One turn sends every row of this set to another row. A few are shown first. Where does it send the rows asked after them?
Rav: [ -3 -15  28  -9   9  18  16  -4  13 -12 -21  -7  12  16 -21  26  -9  14
  -8 -13   4 -24  17   0  -2  23   0 -11   9]
fiko: [ -2   8  36 -15   8  24  11   0   4   2 -46   6  -3  20 -17   4   7  -8
  -2  -5  -4  -4   8  -2  -8   6   9  41  -6]
vedag: [  5  18  12  -1 -10  13  10   4  -4  18 -37  14  19  -1   9  -2 -16   5
  -1  -1   7   3  15  10   1  14   6  48 -22]
muvuv: [  9  45   3  -4   3  37   3   4  -1  16 -18  -1  -3  15   8   6  -3 -19
   3  -9   3   8   3   4  -2 -37  -5   9  -8]
rusen: [ -5 -11  -1  20  -4 -15   7  16 -17   5  18  -6 -15   6  -4 -15   9  -1
  25 -21  -2  -2   7 -25  -7 -21   0  -3 -22]
mitu: [-12  -2  -6   3   2 -14  -1   0  -3  12  25 -12 -25  15 -14   1  -9  -2
   5  -2  -8  -8  35  12   3 -43   8   7 -23]
fubu: [ 20 -10  -5  -4 -10   5  11   6   0  -1  49  30  12  21   2   3  -8  -6
   3   0  -3  16   0   1  -7 -20   0  -1  -5]
Gaf: [ 14  14  -9 -30   4  11  18   2  19  20  10  -1  -1  26  21  16 -14  14
  15 -16 -12 -12  10  -6   0 -26  -6 -19 -13]
Meb: [ 14 -41  -5 -16   9  -3   2   0  -4   8 -42   4 -12  -1  -8   3   0  -5
   4  -6 -10  -6 -19  -2   0  17   8   4 -11]
Mun: [  9  -4   4 -12  -8  -1  11  -9  11  12 -13  11  19  12  27   5 -25  34
  -3  -3  10 -11  24  13   8  24  17   6 -10]
roza: [  2  12 -11  -8   8 -21   5  -3  -8  15  31  -3 -20  22   0   7  -4 -15
  -3  -9   4   7   3  26  12  23   0  34 -23]
baz: [-23  -5  20  20   3   6  10  11  -3   0  29   5  -3  19 -14  23  -1 -18
  -2  10  -7 -12   8  15  16 -13  -6 -25  -3]
Noz: [ 14  14  -5  16  -1   6  10  22 -15  -4  25 -12   2   3 -20 -14  12  -3
   2  -6  17  12  22  12   2 -32  16  -3 -10]
bem: [ -6  15  29   2   7   0   4  25  -1   8  16  24 -15  19   0 -13  13 -33
  17   1 -21   8   6  -2   3 -19  -3  23 -14]
pev: [ 19 -26   0 -33  25   0  -8  -5  10  11 -31   1  -7  -5 -21   4 -21 -14
  -9  -3 -12  -9  18  24   2   5   8   8  -4]
sog: [ -6  23   4   8 -13  24  23   7  18   1  -8  -4   0   3 -12   8   3  -6
  -2 -28 -15 -28 -12 -18   7 -15  -2 -25  -5]
dega: [ 30 -13  -1 -12  17   5 -10  16   3  -6 -37  -8   9 -13 -13  -2   3  -4
  -2   8   2   7  -2  19  -2  14  13  -2  10]
Sut: [ 26 -11   9 -30   4  15   5 -12  12  -4 -17  11  14  26  10  12 -11  25
   4   1   5   9   9  -6 -25   7   8  22   5]
Zek: [ -4  26   6  10  12 -12  -1  -4  -9   6  31  -8  -1  -1 -12  -8  -1 -28
 -12 -15   9   8   6  17  12  34   9  11  -7]
kini: [ -8   8  -9   6   0 -32   6   2   2   7  37 -11   2   2  -2   8   1  -3
   3  -3  -8   4 -13   1   1  37   2  11 -13]
fakep: [ -8   3  19  16 -15   6  13  11  13  -4 -31   7   6  -3  -4   6 -14  12
  -7 -24   1 -34  20  11  17  33  -2  14 -11]

Meb turns into pev
fakep turns into Mun
Where do these go?
bem turns into baz
Zek turns into kini
mitu turns into Noz
fiko turns into Rav
muvuv turns into sog

One turn sends every row of this set to another row. A few are shown first. Where does it send the rows asked after them?
bedat: [-14  -7   1   2 -16   7   0   9  -8  21  25   5 -10  -9 -15   3 -28   3
  -2  20  -2  -2   0 -16 -40 -11   5  17 -27   2]
sadir: [ -1  14  11 -26  -7  -7  12  -6 -30  31   7 -30 -19 -11   5  12 -22  -6
 -20 -23   4 -18  -4  12   2 -10   3 -21 -12 -26]
vava: [  5 -17  22 -10 -20  22   8 -11 -13  35  28  -4  15  19   5  -7  -5  27
   5  25  -8  11  -7 -21 -14  -5 -23   3 -15   7]
zulur: [  8   9  32 -18 -15  -4  14   9  -2  20  22 -31  13 -16   3 -19 -19  -9
   7 -13  -8  -9  13 -14  19 -42  15  -6 -27  -6]
kufol: [ 13  -3   4 -34 -32  25  11  -9  -5   4  12 -11  20   1   3  -7   3  18
  24  -2 -12 -13   8  13  10 -16   5  -6 -42 -15]
zivo: [ 27   8   7   4   2  -9  -1  -2 -12   8   9  13  -3   7   7  12 -17 -12
 -10  -1  26   8   2 -39  -2  16 -27 -14  -6   2]
leros: [ 54  18  30   4 -22 -14  -8 -16   6  12  -2  17 -14  -3  12  -4 -17 -14
   1  -5  24 -10  12  -6  -8   7  -7  -1   8  -3]
ter: [  7   2  13  22 -22   0  14   3   0  17  14  -7   6   5  -4  -4 -16   2
  14   4  16 -14   2 -51   6  17 -10   6  23  -9]
teve: [ -5   3  -5 -28 -47  -5  19 -10 -18   7  18 -10  13  -3 -10   7 -20  -4
  -4  -2   5  -7   2  25 -18 -34   1   5 -23 -35]
kof: [ 30  29   5  -5 -10 -23 -13   0   1  14  15  15  -8   2   4   2  -5  -2
  -1   0   2 -16 -17 -14  -3 -25  -5  23  29 -26]
gizep: [ 11   4  20 -19 -24  -4  19   5  10  25  12  -3  17   2   1  -4 -15  10
 -27   7  22 -32  -4  49  12   9 -19  14   7  -1]
pil: [ 49  -1  14 -23 -24  -7  10  13  -1  19  10   8  -3   4  -3  -9 -15  13
  25 -11  17 -30  -1 -30  13   2  -4   5  25  -3]
madiv: [  9  12  17 -35 -41 -14   4  35   1   1   5 -15  21  -1   7   1 -18 -10
 -16  10  12 -19  12  31  -5  -3 -12  20  -6  -9]
pof: [ 10   4  25  12 -32 -24   9 -25 -12  26  18 -12  10  -2   3  -6 -15  15
  -4  -4 -12 -26  -1   8  29 -12 -13 -41 -22  -7]
nobi: [ 13   2   9  -8 -27   4  32 -46   1  16  18   0   9  -3  -5  -9 -13  16
 -13  -9  13 -12  -1  38   6  -7   1   1 -38 -11]
dulos: [ 14   9  17 -20 -19   6 -10  25  18   4  10   3  24  -2   8  -6   2  12
  -1  17  -6 -29   3  36  21   0  -7   8 -18   7]
megib: [ 24  10   8  10  14  -6  10   7   0  19  25   6  10  -6  -3  -1  -3 -22
  -4  10   2   3 -22 -31 -16   2   9  -2  18 -11]
favo: [ 11   1  12  -4 -20 -14  33 -14 -16  17  16  -6  -3   3  -3  -5 -16  22
 -17   4  -8  15 -11  -8 -31  34  -5  10 -27   7]

megib turns into ter
gizep turns into madiv
Where do these go?
bedat turns into vava
nobi turns into teve
pof turns into sadir
pil turns into leros

One turn sends every row of this set to another row. A few are shown first. Where does it send the rows asked after them?
tav: [ -8 -17 -11  -9  13 -12  -4   5  -2  17   3   5  18 -16   0  -9   1   3
  -6  11  39  19 -11   9   3 -24   7 -13  16  -8]
fize: [ -4  13 -14  24  -7  18  14  12 -16  -5  21   0   7  -8 -13  12  32   4
 -15  -1 -13   3  10 -20  25 -12  24  -7  18  22]
sav: [ -7 -23 -24 -24  -1   3  10  -7  -4   5  15  21  15 -19   3  -2   1  -8
   5 -20  -1  18  -6  13  -5  -9  13  17  19   8]
Bon: [-14  17   3  10   6  40  -4 -25  -4  -3 -11  35   1 -29  31 -15   5   2
   0  -6  -1   2   6   7  26 -13   8   5   1  10]
gilu: [ -2 -16  17  -5  15  15 -18  -4  16  -9   0  19  16 -25  19 -19   6  14
  12  17   1 -12  -8   3  22  -2  -2 -20 -18   0]
dedil: [-19  19   4   6 -30   1   3 -16   3  -4  34  13   2  -4  20  16  23  34
  -8  -2  -5 -12  12  14 -11  11  17  23 -19  44]
rupi: [ -5 -10  -7  -9  -6   4  -6 -19   3  -5   9  18  17  -2   5 -18  -4 -16
   9 -11  28   4 -20  17 -23 -37  24 -12  -6  16]
ser: [ -6 -15 -26 -23  11   9  31 -14   1  19 -17  18  18 -15   3  -5  -5  10
 -12  -8  30   2  -9   7 -13 -20  12   4   7   9]
san: [-32  24   0   4  -8  12 -14 -11  -3   8  34  12 -13 -12   2   1   5  29
 -24   7  -9  -1  16 -14 -20  11   0  24  -9  44]
desal: [  2  -8 -13 -15  16   7   8 -21  -5   9  11  14  12 -27   9   1   4 -34
  -1 -11  12  -2 -21  11   9 -36  17  -1  11  12]
difo: [ 10   2 -13  18   8  -7  22  12  20 -17  18 -17  22   9  13  -7  33 -10
   5  10   6 -11  -8 -28  -2 -20   6 -14 -10  16]
Nenev: [-14  21   2   9  -2 -15  15 -17  27   1  16 -11  -6   1  28   6  10  10
 -10  33  24 -18   1 -17 -21 -21   0   3 -33  35]
Vubom: [ -5 -21  -8 -18  20  -7  -5   2  -5  23   0   9  26 -20   0 -13   3   7
  -9   7  33   2 -14   8   5 -20   5 -16  17  -1]
fide: [-15  -1 -12   0   6  12 -17 -19 -20  22   2  22  17 -15   2 -21  -2   5
 -10 -10  28   9  -8  23   0 -27  16 -10  18  20]
guzig: [-12  18   5   8   3  -6  10 -21  29   0  18  -6  -9  -3  27   8  -1  11
 -12  33  26 -13  -1 -14 -27 -12   3   6 -37  43]
Vakud: [ -7 -13 -12 -13  11   8  -8 -23   0   4   8  13  19  -8   8 -25  -5 -13
   6 -12  23  -8 -23  17 -23 -36  12 -10  -4  21]
pufol: [ 10  22  15  10  -3  -2 -12   1  16   3  30 -16 -15 -27  -2  25  17  -4
 -19  45  -1 -10  -1   0   7  -9  -4  -6 -13   5]
Gud: [ -8 -26 -25 -25   9   2  15 -11  -9  10  11  16  22 -22  -2  -3   0  -3
  -2 -23  -4   0 -10  18  -5  -7  13  12  11  11]
tumup: [ -5  20  14   9   4   0 -15   0   4   7  44 -15 -10 -29   9  33  11  -3
 -24  32   0 -13  -3  -8  18  -9   9   3 -19  17]
rapa: [ -5  24  22  -6  11 -14  -7   6   7  13  34  10  -3 -18  27  21  26  -2
 -20  32  14  -6   7 -25  21   5  -2  15  -1  31]
tiro: [-15  23   2   5 -10   6 -14  -8   0   3  29  16 -16 -17 -12   0  11  19
 -19  14 -23   5  21  -9 -23  15 -12  17   5  35]
rus: [  1  21  -1  15  -9  -3  17 -23  31  -3   4  -2 -11  -4  15   8   2  15
  -9  34  17  -5   6   0 -32  -7  -5   4 -24  40]
salom: [-34  28  -8   5 -23  13  -8 -15  -3  10  26   9 -11  -7   3  -4  10  30
 -21   7 -12  -2  19 -15 -24   2  -2  22 -12  36]
bam: [ -9  22  14  -5  -3 -19  -7   3   3  11  36   7  -3 -18  29  17  34   1
  -9  28   6  -5   8 -21  23   3  -6  16   8  28]
nali: [-10 -17 -30 -21  -1   3  25  -7   8  14 -11  18  10 -11   1  -5  -7   8
  -7  -2  30  18  -5   0 -20 -25  11   9   6  -1]
diz: [-13  21   4   8 -22  11  -3 -14   1   0  38  13   2  -9  25  18  17  27
 -16   0  -5  -9  10  18 -10  19  17  28 -18  41]
Vasel: [-20 -24   7   5  23   6   2  -6   3 -12   3  17  15 -26   1 -14  -2  27
   1   0 -17  -1   5   9  12  15   2 -14 -15   8]
saf: [-15   8   2  14  32  16  27 -19   4  -5 -18  23  -1 -32  20  -3   1 -11
 -14   7   4   3   7  -8  29 -19   8  -4  -2   6]
Dupeb: [ -3  21  13 -16 -10  15   9  -3  29  -2  17  10  -3  -4  21  17  11  15
 -20  20  19 -25  -6 -29 -26  -8  10  14 -39  18]
nak: [-13  24  13   9  -7  -5 -14  -3  -2   9  42 -12  -9 -28   1  25  23   1
 -23  28  -8 -14   2  -9  20 -15  11   1 -12  15]
pul: [ 12  28  24  -1   5 -15   3   5  17   1  19  15  -6 -15  19  20  32 -14
 -15  35   9  -1   8 -18   8   0 -11   9   7  26]
dudug: [  2   1 -18  17 -11  11 -17  13  -1  -4  32  -6  19   0  16 -12  38  10
  16  12  -3   3   2 -13  22  -1  -2  -2  17  26]
vipa: [  8  31  16 -12 -18  18   9  -6  34 -12   9  20  -4  -1   7   6  18  12
 -18  20   8 -21  -2 -11 -39  -7   0  10 -31  16]
rez: [-17  -1 -12   4  -5   8 -19  -9 -19  11  10  19  10 -14  -5 -17   0   5
  -7 -12  26  22  -6  26  -6 -28  22 -11  15   8]
Pini: [-16 -11   4  -7  26  13   0 -10  20 -20  -2  22  16 -17  21 -32   2   3
  11  -6 -13  -9  -3  -5  -5  -2  -7  -4 -27   5]
vol: [ -2  22  15 -23 -18  11  11  -5  28  -2  13   8  -6  -4  18  15  17  14
 -13  27  20 -27  -6 -31 -21 -21   9  10 -34  18]
Zanor: [-10   3   5  12   6  33  18 -27   7  -3 -29  30  -2 -22  17  -2  -7  25
  -8   9  17  -5   5   5  15 -17  20 -13 -17  15]
bav: [  2  32   8  13 -27   9  -5 -11   7  -3  30  12  -3 -11  17  14  26  21
 -13   4  -8  -1  15  31  -7  15   6  20  -6  29]
kot: [  4 -12 -10 -20   0   6   6 -11  -3   0  13  20   8 -22   4   4   4 -37
   5  -8  14   8 -19   5   6 -35  23   1  12   5]
tumis: [ -8  24 -32  24 -22  36  12  -7   2  -9   7  -1   6  10  10 -22  24  10
  -3  -7  -2  -3   5 -19 -17 -25  10   8  -5  22]
nekuf: [  1 -11 -18  11 -24  13  18   2  10 -17  11   5  21  14   1  -9  22  35
  14   1   0  -7   3 -12 -14   3  18  -8  -5  43]
rosos: [ 12   8 -14   9 -14  30  13   4  11  -2  -1  -7   3   4   6   7  20   5
   2  30  24  -8  -5 -37  15 -31  13 -17   4  16]

rez turns into rupi
desal turns into Gud
Where do these go?
Vasel turns into Zanor
vipa turns into pul
bam turns into salom
fize turns into nekuf
tumup turns into diz

